In the data rows, 128 means zero.
Some points, one per row:
(095, 100, 158, 099, 117, 102, 147, 151, 160, 123, 150, 126, 116, 103, 152, 096, 126, 118, 101, 153, 162, 108, 158,
 096)
(158, 113, 107, 152, 164, 162, 135, 139, 120, 123, 119, 154, 119, 155, 126, 160, 122, 098, 143, 111, 100, 117, 100,
 111)
(120, 113, 162, 102, 103, 112, 124, 097, 137, 131, 163, 109, 153, 094, 128, 121, 104, 150, 138, 165, 163, 159, 139,
 145)
(127, 107, 111, 129, 123, 098, 126, 133, 117, 123, 152, 113, 149, 162, 080, 149, 119, 161, 104, 135, 098, 129, 168,
 106)
(093, 101, 147, 106, 132, 120, 131, 126, 157, 099, 142, 127, 118, 085, 154, 095, 137, 118, 126, 156, 171, 141, 147,
 113)
(114, 097, 159, 141, 164, 159, 134, 114, 092, 166, 093, 156, 110, 099, 151, 136, 125, 093, 158, 150, 161, 158, 097,
 121)
(150, 154, 153, 137, 131, 128, 156, 097, 132, 131, 156, 155, 090, 090, 153, 108, 111, 100, 146, 158, 116, 149, 123,
 170)
(148, 119, 117, 162, 158, 158, 134, 167, 096, 163, 092, 157, 108, 159, 150, 168, 135, 092, 123, 105, 102, 103, 105,
 117)
(135, 158, 152, 096, 100, 146, 093, 101, 153, 127, 168, 147, 093, 090, 176, 153, 131, 159, 138, 157, 167, 165, 089,
 141)
(107, 077, 119, 130, 117, 097, 127, 147, 106, 132, 139, 105, 172, 131, 079, 107, 102, 145, 098, 149, 116, 115, 173,
 119)
(132, 194, 095, 096, 084, 120, 109, 106, 171, 099, 170, 100, 136, 094, 113, 138, 124, 176, 134, 156, 155, 164, 147,
 165)
(136, 171, 101, 146, 090, 102, 101, 133, 138, 103, 161, 102, 133, 158, 102, 161, 160, 170, 115, 112, 099, 141, 161,
 136)
(138, 121, 102, 125, 094, 097, 101, 161, 151, 109, 154, 107, 108, 166, 084, 135, 155, 138, 093, 103, 138, 134, 164,
 094)
(096, 109, 155, 152, 171, 095, 127, 162, 160, 092, 171, 156, 086, 148, 143, 095, 164, 128, 110, 155, 163, 099, 148,
 099)
(107, 117, 110, 108, 137, 119, 115, 121, 121, 106, 141, 116, 147, 115, 149, 108, 139, 124, 153, 110, 153, 123, 116,
 124)
(149, 113, 147, 130, 140, 139, 117, 157, 142, 160, 118, 152, 100, 142, 146, 158, 131, 107, 092, 107, 146, 119, 098,
 104)
Then 12 other points, each followed by its number:
(160, 110, 162, 162, 152, 158, 129, 132, 106, 166, 094, 160, 112, 148, 144, 168, 131, 096, 115, 108, 097, 146, 106,
 120) 0
(121, 107, 156, 097, 106, 153, 153, 102, 094, 157, 124, 099, 165, 091, 159, 096, 100, 091, 167, 148, 168, 137, 094,
 154) 1
(160, 102, 156, 122, 114, 143, 151, 102, 163, 095, 099, 162, 093, 095, 137, 098, 141, 122, 097, 161, 161, 158, 156,
 147) 2
(163, 182, 143, 137, 145, 158, 133, 097, 117, 128, 105, 162, 086, 117, 129, 150, 110, 111, 117, 136, 103, 161, 103,
 169) 3
(137, 105, 100, 158, 171, 140, 120, 144, 126, 131, 097, 159, 105, 156, 150, 156, 146, 106, 132, 123, 104, 116, 095,
 099) 4
(115, 091, 140, 111, 138, 109, 139, 111, 111, 101, 130, 114, 156, 140, 138, 104, 130, 122, 153, 135, 135, 139, 139,
 105) 5
(125, 128, 169, 102, 081, 162, 119, 096, 141, 115, 148, 156, 117, 106, 151, 132, 114, 176, 141, 160, 159, 158, 103,
 141) 6
(101, 088, 170, 133, 090, 096, 162, 113, 155, 166, 145, 159, 107, 106, 145, 106, 098, 171, 088, 165, 153, 161, 168,
 117) 7
(163, 164, 097, 102, 091, 160, 110, 116, 105, 094, 157, 139, 156, 154, 123, 158, 115, 138, 141, 100, 162, 121, 097,
 155) 8
(161, 106, 115, 096, 104, 158, 141, 098, 136, 099, 109, 107, 130, 096, 136, 100, 105, 136, 111, 123, 164, 162, 098,
 137) 9
(118, 083, 166, 145, 144, 122, 155, 107, 138, 119, 143, 161, 121, 146, 143, 162, 123, 127, 149, 167, 123, 137, 104,
 095) 10
(163, 178, 100, 094, 096, 160, 093, 096, 115, 095, 168, 146, 119, 155, 149, 154, 138, 161, 141, 100, 166, 160, 096,
 130) 11
Which of these numbered points is nearest to each point below, looking only along the 2 directions in which the first points spread most? Its number follows each.
(121, 103, 160, 106, 102, 139, 097, 102, 123, 127, 152, 154, 119, 103, 149, 166, 112, 152, 139, 164, 159, 159, 100,
 127) > 2
(134, 156, 149, 129, 119, 121, 153, 095, 130, 129, 171, 158, 106, 085, 165, 111, 116, 095, 159, 158, 126, 136, 121,
 162) > 1
(136, 130, 166, 141, 107, 116, 168, 097, 122, 145, 155, 159, 118, 101, 130, 122, 093, 115, 138, 162, 116, 135, 144,
 160) > 2
(110, 118, 096, 119, 120, 097, 097, 153, 135, 109, 157, 097, 136, 138, 097, 098, 137, 149, 103, 124, 128, 127, 161,
 122) > 8
(103, 145, 116, 121, 132, 160, 142, 145, 161, 091, 140, 129, 135, 086, 126, 092, 136, 105, 153, 132, 172, 109, 143,
 155) > 9
(132, 108, 118, 159, 163, 157, 139, 151, 097, 164, 097, 156, 109, 127, 154, 160, 125, 090, 149, 115, 104, 107, 099,
 125) > 0
(152, 159, 158, 146, 137, 157, 134, 108, 131, 154, 101, 159, 081, 098, 161, 159, 123, 122, 149, 157, 159, 163, 097,
 152) > 1
(100, 084, 164, 103, 095, 157, 123, 098, 129, 112, 158, 158, 128, 102, 147, 103, 096, 156, 155, 164, 156, 158, 099,
 139) > 6
(100, 119, 155, 118, 110, 111, 140, 096, 138, 096, 159, 125, 148, 119, 150, 124, 137, 148, 160, 155, 157, 134, 132,
 113) > 7
(115, 130, 161, 129, 082, 113, 124, 096, 162, 103, 161, 160, 098, 101, 154, 136, 119, 177, 137, 163, 155, 160, 137,
 133) > 6
(162, 152, 109, 158, 151, 161, 104, 154, 135, 140, 113, 158, 103, 163, 099, 165, 138, 106, 096, 103, 097, 109, 102,
 133) > 4
(146, 120, 159, 140, 125, 122, 158, 098, 114, 141, 152, 155, 115, 102, 138, 119, 096, 095, 141, 159, 117, 145, 131,
 155) > 2
(165, 063, 144, 137, 128, 099, 116, 121, 104, 165, 084, 126, 142, 178, 105, 176, 123, 150, 078, 129, 097, 160, 130,
 088) > 4
(166, 170, 099, 094, 078, 162, 124, 101, 164, 091, 109, 122, 080, 099, 122, 090, 112, 150, 086, 103, 163, 163, 090,
 165) > 7
(117, 130, 145, 102, 083, 117, 162, 108, 095, 131, 149, 094, 160, 134, 111, 129, 103, 131, 150, 105, 127, 099, 129,
 146) > 8
(151, 127, 135, 135, 115, 110, 099, 128, 150, 160, 143, 151, 102, 117, 135, 161, 128, 140, 094, 148, 150, 162, 106,
 116) > 5
(141, 149, 132, 099, 090, 148, 128, 099, 111, 100, 160, 120, 158, 141, 131, 156, 121, 152, 151, 099, 156, 128, 099,
 144) > 11
(123, 138, 144, 105, 099, 112, 140, 105, 104, 156, 121, 099, 147, 115, 138, 120, 127, 127, 138, 112, 129, 114, 111,
 142) > 5
(118, 147, 118, 151, 149, 156, 154, 146, 137, 123, 106, 132, 118, 111, 137, 093, 141, 110, 145, 109, 116, 097, 123,
 151) > 10
(097, 088, 158, 108, 127, 097, 147, 148, 094, 138, 162, 145, 134, 094, 139, 099, 100, 125, 117, 164, 162, 125, 155,
 123) > 9
(141, 109, 101, 136, 157, 157, 143, 154, 088, 138, 092, 123, 164, 153, 121, 147, 117, 104, 138, 102, 097, 112, 107,
 128) > 4
(124, 128, 130, 103, 129, 131, 143, 126, 094, 154, 098, 102, 151, 119, 143, 103, 123, 101, 135, 099, 130, 102, 099,
 138) > 10
(131, 130, 160, 141, 117, 106, 158, 102, 122, 134, 161, 157, 122, 097, 137, 111, 105, 110, 139, 162, 118, 127, 146,
 152) > 9
(157, 108, 162, 140, 145, 147, 159, 103, 109, 143, 125, 156, 114, 094, 136, 107, 096, 097, 142, 160, 098, 160, 126,
 152) > 3
(164, 133, 106, 105, 132, 160, 105, 115, 133, 122, 104, 138, 108, 139, 130, 159, 110, 094, 126, 098, 115, 161, 096,
 129) > 10
(161, 158, 094, 154, 161, 156, 103, 138, 172, 119, 108, 159, 083, 142, 155, 151, 162, 140, 114, 123, 105, 146, 091,
 111) > 10
(103, 091, 158, 148, 147, 158, 157, 145, 101, 163, 085, 145, 150, 127, 130, 133, 117, 111, 143, 136, 123, 112, 112,
 108) > 0
(099, 092, 148, 140, 143, 105, 151, 127, 119, 140, 113, 127, 144, 127, 135, 108, 123, 128, 130, 145, 127, 120, 139,
 112) > 5
(167, 160, 169, 164, 130, 163, 162, 101, 139, 156, 098, 159, 082, 105, 160, 157, 122, 131, 121, 142, 096, 147, 100,
 153) > 3
